Each row is where one point has got to under a steady rotation. How many ticks took it there?
The counts run from 0 to 288.
[ 34 -21   6   4  14   2  -3 -11   4 -25   9   8   1 -33  -2 -12 -17  19
  -2  -3  23  15  -8  14   4   5   8  13  -5  -6  11  -7  10] : 94
[ -2 -11  -7  -2  17  20 -19  -3  -6  11  -8  -7  21  -3 -10  16 -29 -32
  -7   4  21 -13  -3  18   0   7  13  -7   6  -3  10  23  12] : 127
[ -7   3  13  -1 -13 -16  13  20  25 -12  -4  11 -38   9   7 -12  17  24
  -2  -2 -11  -9   7 -10   7 -18  -7  -8  16 -20 -14  -9   3] : 200
[-10  -2 -16 -15   5  -3  16  -8   4  20   0 -19   1  13  -3  35  -4   6
  -1  17 -19  -5  14  -7 -20 -25 -16  15  11   0   1 -15 -18] : 162
[-20  10 -20  -3 -12   4  12   8  -4  13 -20   0  -5  17 -31   7  18  24
  -3   1 -11 -14 -13   0 -12 -10  17 -20  10 -22  -7  11  -8] : 182
[ 16 -13  23   7   2 -27   3   0  10 -28  11  16   0 -21   4 -30  -6  20
   3  -3  17  20 -10  -7  -5  -7   7  -3  -1 -10   3 -16   1] : 232
[-15  26   7  -2 -14   6   0   0   7 -11 -16  11 -17   8  14 -15  19  10
   9 -10 -25  10  10   8  22  -6 -22  -9  -6 -20 -14 -12 -15] : 53
[ -8  18   4   2  26  -4  -3 -13  -6 -14 -13  14  29 -10  -9 -26  -7  -3
  13 -16  10  31 -15  11   4  17   6  -9 -10  -3   5   0 -17] : 243
[ 31  -6  17   7   9   2   2 -19  20 -15   0  10 -12 -19  23 -19   2  13
   3 -13  -3  26   4  10  13   7 -16  17  -1   4  -1 -24   0] : 85
[ 13   3  28   2   1  10 -19  11  -4 -13  15  24  23 -32   3 -10 -21 -21
   3  -9   7   6  -9   7   8  13   9 -19  -3  -2   5   1   0] : 257
[-27  19  -5 -15  -7  -6   7   3   0 -27 -12   1 -12   3   5  -8   8  25
   7   5  -9  -2  10   9  16 -24 -17   4 -16 -31 -11  -8 -21] : 47
[-21  -3  14  -2  12 -43   2 -13   5 -13  -7   0   3  17   9 -27   3  13
   3  -7   4  12   1   3  14 -21   0  15  -6 -21  -3 -19   1] : 217
[ 18  -7  -4   5  13  36 -10   9   6   3  -7  11   4 -15  -4  10 -21 -21
  -7  -5  18  -3  -3  11  -6  20   7 -18  19   8   7  30  10] : 121
[  4   4  -4 -10 -10   5  20   9  13  22   7  -5 -15   5   1  31   8  14
  -4   7 -29  -9   6 -16 -23 -15 -12   0  23   2  -5 -17 -17] : 169
[-14   1 -24  -6   1   9   4 -20  -4  36 -20 -14  19  22 -22  30   3  -4
  -5  13 -14  -2   1  -3 -20  -8   2  -6  10   3   1   0 -12] : 159
[-15   0  -8  -6 -16 -11   8  15  -9   9   1  -3   1   8 -34  15   5  24
  -9   6  -9 -28 -12  -2 -10 -19  24 -15   7 -32  -6   0   2] : 180
[ 27 -12   6   8  17   6 -12 -17 -10 -11   2   6  20 -24 -13 -16 -17   9
  -2 -10  23  11 -22  20   8  16  21   1  -4 -10  12   1  15] : 96
[-28  24   9  -7 -14 -11 -13  -4 -13  -6  -6   7   9  11  -1 -13  10   7
   6  -9 -20  -7   3  17  26 -11   3  -6 -17 -34  -7 -17  -6] : 50
[  4  -3  -8  11 -11  11  -1 -14   8 -22 -30  14 -14  -2  -3 -32  16  18
  -2  -1  14  19  -1  11  20  -1   1 -13 -11 -15  -3   4   8] : 68
[-27  17  -8  -5 -21  -2  -2   2 -16 -10 -13   8  11   4 -22 -11  11  17
   5   3  -5  -7  -8   9   9 -13  14 -24 -16 -36  -4  -3 -10] : 43
[ -9 -11  -1 -10  24   5 -15  -8  -2  12   4 -14  18   8  14  28 -32 -35
  -8   8   9 -15  13  12  -1  -8  -9  17   7   0   8   6   8] : 133
[-19  14 -27  -9  -6   8  17   9   4   3 -25  -3 -15  14 -26   7  17  28
  -2   4  -8  -9  -4   2 -14 -12   7 -13  11 -22 -10  13 -17] : 183
[-20   2  21   2   9 -42  -2 -15   1  -5  -8   7  10  22   7 -28   6   8
   3 -13  -3  12  -4   3  17 -13   6   6  -6 -21  -3 -18   5] : 218
[-13   0   0 -14  -2 -13   6  -6  -8  32  12 -17  15  15  -8  35  -3   1
  -1   8 -26 -17   2  -5 -14 -21   2  10  12  -8   2 -23  -9] : 164
[ -9   0  24   8 -23 -24  -2  12   3  -4  -2  14 -14  14  -9 -19  14  17
  -8  -8  -4 -14  -8  -5  10 -14  19 -18   7 -28 -10  -6  20] : 203
[ 14   6  22  -7  14   9  -6  15  11 -26  16  20   3 -39  20  -9 -20 -10
   7 -10   4  16   4   5   2   5 -20  -2   2   3   0  -8 -15] : 254
[ -3  -7   5   8   0 -11 -14 -29  -9 -12 -17   4  16   4  -4 -28   5   9
  -1  -6  10  14  -7  22  32  -2  10   4 -22 -24   4 -11  14] : 73
[ -5  -1  -1   2  13  25 -10 -11   5  33 -12  -4  15  17  10  25 -14 -42
  -3  -1  -5  -2   9   4   0   8 -11  -6  18  14   5   8   1] : 136
[  3  -8  -6   4  -3  -3  -1 -18  11 -34 -18   6 -14  -6   7 -31   9  25
  -3   4  21  13   6  13  24 -13  -7   9 -15 -20  -1  -4   6] : 70
[-14   7  -9 -13 -19  -6  12  17  -3 -27  -2   5  -9 -11 -13  -6   3  31
   2  14   2 -13   3   0  -5 -30   2 -10 -11 -33  -6  -9 -15] : 40
[ 19   4  20   2  21  21 -19   3  -1  15  12   7  17 -16   8   7 -21 -21
   4 -22  -4   1  -8  21  10  31   7  -3  13   5   8   0   5] : 112
[  0 -14  -7   3 -10  -4  17  15  15   3  -9   6  -5   2  -5  11  -3   0
  -4  26   7   5  15 -30 -36 -26  -7 -24  18   9  -1  -4 -11] : 8
[ -6  -6  -3 -16  18  15 -16  -3  -4 -25  -2   1  17 -20  11   7 -28 -24
  -3  11  23   3  15  20  10 -10 -16  11 -15  -6   8   7  -4] : 270
